In the rows, zero is written as 128.
The rows below fall into families. The same turns and mirrors carry the whole set onto itself and the rows of a family onto each other. For each named row, which other rows are in its family? Write them in the order they are listed.
These 32 rows form 4 families of 8 rows each.
K883: [135 143  84 134  89 100 118 162 133 141 109]
K571: [146 141  74 130  95 110 118 168 128 134 119]
K37: [ 98 148 158 143 116 119 111 129 148 147 122]
K228: [ 95 132 105  88  87 137 156 113 130 143 140]
K239: [128  91 119 154 163 131 141  98 114 132 161]
K628: [142 112  78 137 125 124 165  96 157 147 104]
K59: [152 113  77 141 132 110 152 103 156 150 100]
K930: [145 126 134 119 169 138 118 128 120 108  89]
K633: [130 133  83 136  91 102 116 167 111 140 116]
K887: [146 105 108  93 110 120 152 110 102  89 122]
K53: [101 153 148 144 126 126 101 135 142 150 109]
K64: [147 117  68 137 128 131 158 113 162 140 101]
K432: [143 104 101  98 108 128 158 115  99  89 128]
K295: [113  98 126 151 167 121 155 101 125 140 160]
K905: [133 101 115 160 161 120 136  88 120 142 156]
K334: [147 100 104 106 113 124 133 104 113  76 125]
K319: [119  92 119 158 165 126 151 105 126 143 155]
K913: [147 127 135 114 180 129 127 136 113 105 102]
K55: [146 113  79 139 132 112 144  93 165 146 101]
K348: [ 88 133 116 106  86 117 155 112 139 141 152]
K941: [ 94 138 115  97  84 122 151 112 140 135 153]
K996: [117 123 123 124 152 129 139 177 117 142 172]
K475: [156 128 126 122 168 138 112 130 117 108  93]
K196: [147 140  76 124  95 119 114 164 128 135 108]
K985: [ 96 139 106 101  84 133 150 111 147 147 141]
K139: [113 127 119 129 133 133 132 177  94 130 165]
K825: [102 153 143 137 140 122 102 125 156 157 118]
K306: [ 95 156 145 135 133 130 103 120 149 150 119]
K639: [142 145 132 111 182 128 124 126 121 118  99]
K733: [112 126 111 135 140 135 129 174  99 137 170]
K837: [120 134 117 123 150 128 122 180 107 135 163]
K256: [144  99 102 101 112 119 148  97 109  89 137]

Same family as K883: K239, K628, K53, K913, K985, K837, K256
Same family as K633: K37, K228, K64, K905, K334, K996, K639
Same family as K139: K432, K295, K55, K348, K475, K196, K825

The rows below fall into families. The same turns and mirrors carry the whole set onto itself and the rows of a family onto each other. For each named row, which other rows are in its family? Write them in the order they are listed.
These 32 rows form 4 families of 8 rows each.
K435: [143  84 117 112 152 154 103 159 125 143 164]
K627: [155 156 158 125 161 114 140  97 161 177 123]
K611: [163 144 162 133 158 126 153  98 163 174 125]
K225: [110 155 111 155 149 135 141 106 191 160 134]
K514: [120 165 123 152 152 147 139  95 196 158 140]
K723: [147 146 149 137 148 129 143  92 165 178 115]
K115: [125 174 176 133 131 167 124 100 172 146 148]
K596: [151 114 160 107 122 157 140 118 186 158 137]
K953: [106 132  83 145 177 139 111 136 122 135 161]
K682: [139 103 138 103 151 148 112 161 104 132 159]
K68: [120 149 142 121 161 176  96 132  98 124 177]
K807: [144 152 134 122 185 130 114 144  88 141 154]
K974: [149 132 129 113 185 123 114 130  93 155 148]
K805: [121 146 142 145 152 176  97 145 111 122 181]
K30: [110 108  88 148 165 144 118 141 124 128 166]
K958: [115 169 161 152 122 161 112 107 187 148 156]
K612: [121 127 133 135 160 163  97 155 119 118 192]
K677: [150 177 159 131 157 126 143 102 160 168 128]
K19: [108 127  87 135 181 137 112 128 120 129 168]
K731: [142 118 115 125 179 135 111 133  89 153 146]
K187: [111 145 136 141 149 165  84 147 116 127 183]
K67: [126 156 170 144 126 158 131 114 197 147 164]
K23: [160 121 131 119 185 132 126 134  94 146 150]
K568: [126 164 169 155 123 170 122 110 179 136 155]
K371: [148  92 130 101 148 163 110 157 118 136 164]
K301: [118 139  92 144 184 155 103 137 116 134 173]
K175: [146 111 151 122 125 149 137 120 195 170 136]
K590: [110 155 116 143 153 130 141  89 190 151 136]
K762: [146 134 172 115 116 147 146 119 181 156 128]
K356: [148 103 133 113 142 169 110 170 118 141 160]
K184: [149 126 163 119 115 166 137 134 184 165 131]
K459: [115 134 118 158 137 139 146 103 195 156 139]

Same family as K30: K435, K115, K68, K807, K677, K175, K459
Same family as K723: K514, K682, K612, K731, K67, K301, K762
Same family as K627: K225, K596, K953, K974, K805, K568, K371

The rows below fall into families. The same turns and mirrors carry the whole set onto itself and the rows of a family onto each other. For each named row, which other rows are in its family? Write them in the order they are listed.
These 30 rows form 5 families of 6 rows each.
K138: [151 117 112 159 109 111 166  90 140 121]
K767: [117  93 121 133 121 190 111 100 150 121]
K521: [114  87 114 122 125 142 115 170 153 115]
K872: [134 100 134 186 127 154 144 133 172 108]
K502: [157 110 157 117  92 144 157 148 102 144]
K350: [113 115 113 123 114 135 142 170  99 119]
K170: [124 100 139 133 115 146 122  70 170 133]
K349: [163 127 129 171 118 154 172  95 144 121]
K41: [145 145 152 159 122 145 142  75 158 122]
K359: [110  79 102 143 116 168 150 128 153 120]
K236: [160 154 169 149 113 121 151 102 122 126]
K218: [136 135 144 165 124 120 136 175 116 105]
K710: [146 162 166 107 119 131 127 135 105 131]
K641: [172 143 170 165 119 136 144 146 123 120]
K420: [147 139 122  93 120 148 123 156 103 120]
K604: [144  97 114 152 129 143 125  98 187 117]
K457: [120 123 155 119 122 174  90 160 128 131]
K484: [102  88  97 113 120 150 113 106 142 129]
K963: [ 96  76 132 136 100 139 108 106 123 141]
K341: [109 110 134  94 119 154 100 102 155 137]
K783: [168 139 148 142 115  96 135 140 106 110]
K871: [142  92 144 180 112 139 121  85 155 114]
K94: [134 134 151 126 112 142 131 154  77 133]
K437: [115 105 135 109 122 128  85 158 121 127]
K383: [147 154 131 179 126 142 142  97 117 103]
K108: [132 124 134 190 114 148 169 134 116 110]
K518: [113 128 110 159 138 141 100 101 167 110]
K718: [124 119 153  83 108 131 109 131 120 143]
K885: [175 164 138 141 130 145 149 144 148 113]
K249: [141  76 136  96 106 145 104 141 140 131]

Same family as K170: K41, K236, K710, K341, K718
Same family as K518: K138, K502, K457, K963, K885
Same family as K767: K420, K783, K871, K383, K249

The rows below fall into families. The same turns and mirrors carry the whole set onto itself and the rows of a family onto each other. For each named row, which other rows are in its family? Write them in the order they are listed.
These 32 rows form 8 families of 4 rows each.
K276: [109 114 144 150 101 138 149 170  90 179 160 109 148 115  93  83  88 169
 152 125 141 135  89 106 132 183 149 129 189 116 137 144 154  87 135 126
 181 158 135 145 144 118 138 148]
K21: [ 85  76 111 125 102 149 112 172 124 160 158 149 159 139  98 100 117 138
 131 105 143 118 109 120 135 151 148 127 157 111 139 149 166  92 155  78
 177 122 123 115 173 101 153 129]
K663: [109 106 133 128 102 156 123 134 135 173 136 128 141 150 109  96 149 136
 154 125 138 123 113 128 138 182 125 155 212 126 140 148 184 118 119  97
 156 111 169  95 167 109 102 109]
K765: [116 153 143 129 139 131  80 107 155 166 119 114 152 157 103 119 139 125
 150 142 154 134 125 164 119 155 122 151 157 127 153 143 171 130  91 162
 131 130 174 117 169 136  67 116]
K500: [112 148 148 100 127 127  82 140 148 159 122 112 151 128 120 121 102 122
 133 102 167 154 148 136 119 132 115 184 141  82 166 163 127 109 130 189
 124 145 137 118 184 126  94 126]
K56: [116 143 148 144 123 121 123 140 124 173 151  84 162 124  79  89  91 168
 143 118 163 148  93 135 138 143 128 126 142 117 147 124 148  97 117 169
 145 186 151 167 167 137 100 141]
K904: [ 89  97 117  98  63 143 114 163 137 162 160  88 150 124 118  96 119 148
 132 123 171 114 111  94 175 184 138 146 167 139 181 175 195 121 155 133
 142 118 129 128 134 132 132 140]
K440: [122 149 136 115 163 101 106 150 125 138 141 116 123 121 114 121  97 149
 121 180 121 146  87 141 119  88 138 154 118 167 172 173 150 133 106 163
 113 143 108 143 131 144  84 179]
K73: [ 95 156 129  91 112  82 101 133 103 113 128 130 103 131 135 152 124  98
 148 171 140 142 107 146 119 112 142 136 143 152 123 158 118 145  82 143
  90 156  89 165 127 149 142 117]
K106: [134  89 126 126 128 117 140 178 101 161 146 133 136 108 162 150 134 122
 141 141 123 117 132 124 149 184 155 123 187  91 119 172 156 108 107  74
 153  99 104 126 129 129 162 103]
K98: [163 141 126 105 122 105  94 155 128 135 165  95 111 115 157 159 131 103
 139 181 155 141 141 126 134 151 123 119 114 165 174 157 172 131 117 159
 116 149  96 163  94 138 119 138]
K224: [151 110 121 116 137 113 145 165  99 126 162 134  99  92 139 127 111 153
 123 181  99 135  76 114 119 103 134 137 165 181 156 168 155 117 127  99
 122 135  90 129 120 119 116 165]
K929: [130  92 108 118 110 136 144 170 139 166 163 120 119 103 103  93  95 171
 128 133 100 106  79 124 141 137 149 135 171 146 155 162 178 117 142  83
 159 126 114  87 145 109 117 154]
K478: [115 133 130  94 107 123  92 156 164 162 159  69 142 153 110 110 130 122
 132 139 177 142 140 124 173 145 111 149 112 144 183 151 183 135 130 168
 118 151 134 159 137 139  98 140]
K680: [154 169 154 147 143 109 139 137  99 140 152 101 133  94 129 123 114 152
 160 153 155 156  97 148 135 119 131 111 129 133 144 139 129 115  86 166
 136 190 108 185 130 141 110 139]
K417: [136 161 147 131 148 118  99 104 102 119 121 139 129 117 159 154 156 117
 154 184 147 147 109 149 104 136 126 142 171 159 153 167 150 133  76 156
 107 123 135 143 134 142  87 121]
K244: [132 115 138 129 111 144 142 132  82 123 136 154 118 110 164 132 166 129
 157 168 130 135  98 114 122 161 128 147 227 159 141 170 163 119 103  91
 132 104 130 121 133 115 120 115]
K896: [146 138 151 153 121 127 164 166  65 146 161 127 120  86 144 116 112 154
 166 160 130 144  92 118 129 158 152 112 176 132 133 157 136 104 103 122
 172 161  94 160 108 122 148 146]
K351: [155 115 138 104 105 140 141 164  92 127 144 149 108  78 179 142 128 119
 147 126 134 147 135 106 119 144 121 163 198 105 148 178 124 102 135 110
 139 126  88 109 143  99 146 115]
K931: [ 96 107 116  95  77 104 132 159  86 125 146 142  92 125 135 137 124 106
 148 156 120 125  99 114 123 149 146 135 197 150 108 155 134 127 114  83
 119 137  90 137 125 121 176 111]
K848: [102 132 122 117 135 124 105 154 166 178 142 102 142 133  77  87  81 167
 125 133 123 117  90 150 140 122 152 152 123 131 169 168 172 133 123 146
 149 134 132 100 155 136  85 168]
K2: [ 68 100 105  93  63 113 109 152 137 166 140 116 123 152  81 106 102 122
 141 110 133 109 106 128 135 169 147 139 183 119 113 139 154 124 128  97
 136 142 129 108 164 123 156 104]
K787: [ 69 148 120  91  97  94  77 126 154 155 123 102 133 158  80 120 100 114
 141 125 153 125 114 161 132 132 142 140 129 121 128 140 139 143  96 158
 106 159 131 137 165 152 123 110]
K33: [ 74  92 131 123 126 115  99 165 126 188 128 111 179 144 109 121 104 138
 118 117 149 119 127 122 145 194 155 149 175  74 136 170 166  97 122 130
 144  98 152 128 168 147 133 118]
K915: [153 155 150 100 139 116 107 138 106 114 131 133 120  92 173 158 126 110
 139 140 155 168 142 127 108 106 107 170 149 113 161 171 110 111 114 169
 101 147  98 143 151 124 111 123]
K546: [155 119 137 116 157  93 134 151 105 124 144 119 134 103 175 172 154 116
 130 160 144 149 131 137 152 120 119 124 150 119 129 157 137 116  83 107
  91 132 102 177 140 146 130  99]
K819: [ 96 122 140 112 157  91  94 138 130 150 126  96 178 141 122 143 125 130
 109 136 170 152 126 135 149 129 119 149 137 103 145 154 147 106 100 162
  81 131 151 179 179 166 100 115]
K973: [113 145 134 123 158 110  89 140 106 107 140 152 147 121 145 152 134 116
 134 163 162 152 114 153 117  82 140 120  95 140 153 162 129 119 100 147
 120 145  89 177 145 139 126 139]
K150: [114 109 135 105  94 152 116 164 132 172 137 127 138 114 127 107 102 131
 140  88 145 133 142 113 129 170 128 179 190  73 153 169 142 101 151 128
 163 124 127  84 176 102 131 119]
K195: [ 81 126 121 122 136 127  71 140 156 156 140 127 178 152  86 112 110 132
 127 110 170 132 120 159 132 115 141 128  95 106 155 143 154 110 124 150
 146 143 136 143 186 133 109 132]
K918: [137 108 113 109  78 125 114 162 101 134 167 112 120  85 165 144 121 128
 138 164 148 113 113  97 136 189 149 115 170 159 172 182 182 116 143 122
 140 116  92 132  92 130 152 138]
K370: [117  96 121 125 123 133 131 173  74 111 161 175 129 106 158 141 142 122
 139 157 135 137 104 115 121 121 147 119 157 146 137 168 141 101 129  77
 152 122  78 149 132 107 167 134]

Same family as K73: K931, K2, K787
Same family as K765: K663, K417, K244
Same family as K546: K106, K33, K819
Same family as K848: K440, K224, K929
Same family as K680: K276, K56, K896
Same family as K21: K973, K195, K370

The rows below fall into families. The same turns and mirrors carry the whole set onto itself and the rows of a family onto each other. For each named row, which other rows are in its family? Write them in the order they are listed.
These 36 rows form 6 families of 6 rows each.
K182: [173  97 115  75 121  77  72 138]
K766: [192 122 133 108 141  65  80 103]
K51: [144  83 103 107 127  98 128 134]
K46: [148 149 177 126 147  85  71 120]
K778: [196 114 141 125 144  64 100 114]
K300: [142 117 185 132  95 108  86 148]
K704: [157 121 159 155  86 116 111 133]
K965: [159  93  95 110  94 111 115 133]
K270: [135 115 174 150 113 112 119 132]
K818: [142 114 172 155 120 105 122 132]
K134: [180 155 167 137 118  83  77 112]
K620: [173 129 186 124 113  83  64 135]
K317: [208 123 131 126 110  79  90 115]
K267: [195 115 149  99 120  68  63 129]
K836: [167 109 116  88 158  93  70 107]
K326: [154 133 182 137 144 108  71 111]
K442: [112 132 126 109 103 123 115 150]
K412: [166 165 172 135 120  88  85 129]
K984: [111 123 137 125  94 127 111 138]
K566: [137  85 114  83 102 104  90 151]
K750: [204 136 135 125 115  98  70 108]
K714: [160 105  90  98 102 124  93 126]
K745: [174 134  98  83 130  76  87 129]
K972: [123  91 104  97 120 110 113 127]
K786: [147 130 154 145  89 137  94 128]
K376: [111 101 134 109 132 134  96 126]
K488: [168 140  96  83 132  77  91 135]
K329: [134 129 183 151 115 108 100 121]
K760: [196 119 147 122 142  66  92 111]
K977: [117  98 150 108  96 119  94 156]
K617: [166 169 164 132 123  83  85 133]
K305: [150 119 112  82 156  79  77 123]
K658: [ 97 120 141 108 131 116  98 141]
K989: [144  84 102  97 126 100 121 130]
K844: [113 140 127 115 106 119 113 154]
K580: [168 117  90  83 122  85  89 119]

Same family as K442: K270, K412, K745, K760, K989
Same family as K617: K51, K778, K818, K488, K844
Same family as K182: K300, K620, K267, K566, K977
Same family as K317: K46, K704, K965, K305, K658

The rows below fall into families. The same turns and mirrors carry the whole set onto itself and the rows of a family onto each other. For each named row, which other rows are in its family? Write them in the order they are listed.
These 36 rows form 6 families of 6 rows each.
K74: [178 150 148 111 112 122 117 146 113  99 122 160 133 130 144]
K528: [138 108 115 169 148 116 153 123 170 151 116 157 144 155 124]
K969: [101 120  99 120  96 144 124 157 103 116 112 128 157 114 169]
K403: [ 98  97 131 180 143 124 149 100 140 141 151 115 133  97 119]
K479: [146 146 121  98 107 140 131 154 117 119 103 134 159 128 178]
K473: [108  91 149 157 143 119 161 118 143 142 140 103 138 127  81]
K335: [108 103 117 166 148 105 156 114 153 160  99 114 123 131 107]
K978: [150 119 126 163 148 106 135 129 161 154 137 162 126 124  84]
K742: [133  74 119 148 150 128 122 124 160 151 126 111 131 124  84]
K884: [127  98 128 159 135 145 185  86 136 140 147 135 145 126 119]
K862: [131 111 134 148 158 111 154  93 172 151 110 110 137 138 117]
K843: [134 117 140  93  91 149 105 140 109 109 140 131 144 108 170]
K307: [142 105 116 162 131 135 180 118 133 160 127 162 128 136  94]
K852: [ 92 102 119 167 150 128 163 104 161 126 132 126 142 140 135]
K485: [119 105 112 143  95 123 102 150  97  87 146 163 137 112 130]
K58: [114 147 122 119 118 156 107 136  92 111 114 148 130 115 178]
K523: [146 111 140 121 164 130 140 132 162 153 105 107 111 132  87]
K482: [130 152 161 137 160 127 175 114 151 146 120 118 108 113 118]
K342: [174 133 149  94 101 131  91 143 106 128 126 134 136 110 130]
K557: [142 102 150 149 143 111 153 123 157 149 137 118 145 138  72]
K888: [133 111 142 115 132 119 113 134  61 132 111 141 132  91 154]
K446: [130 113 165 146 148 118 171 125 144 154 121 101 131 131  87]
K220: [147 149 120 115 115 147  96 146 105 119 111 169 136 127 168]
K526: [123 125 147 104  94 141 106 148  82 127 118 109 119  89 137]
K693: [134 129  95 104 102 134 110 160 124 107 127 158 167 134 150]
K875: [109 117 118 142 158 105 154 109 172 134 117 125 125 143  91]
K923: [118 112 127 101 136 113  98 139  78 103 135 166 133 104 125]
K644: [112 136 135 148 157 127 184 128 159 146  99 131 117 146 134]
K448: [160 125 151  91 142 114 104 122  89 110 128 158 147 107 151]
K416: [122 130 108 128 110 148  89 134 101 105 130 165 146 118 168]
K832: [123 133 134 132 145 143 199 106 138 137 134 147 118 140 100]
K354: [125 132 149 135 102 137 139 139  78 106 112 119 123  98 173]
K399: [126 109 126 103  96 132  80 141 103 105 153 133 139 101 117]
K575: [129 136 130  84  92 141 109 165 109 114 127 147 124 117 145]
K28: [141 106 126 113  79 140  99 162 100 131 127 147 138 110 156]
K338: [111  94 140 134 157 142 148 109 151 143 116  79 119 115 105]

Same family as K862: K335, K843, K875, K575, K28
Same family as K523: K969, K479, K742, K693, K338
Same family as K923: K884, K307, K888, K448, K832
Same family as K557: K473, K58, K446, K220, K416
Same family as K852: K528, K342, K526, K644, K399

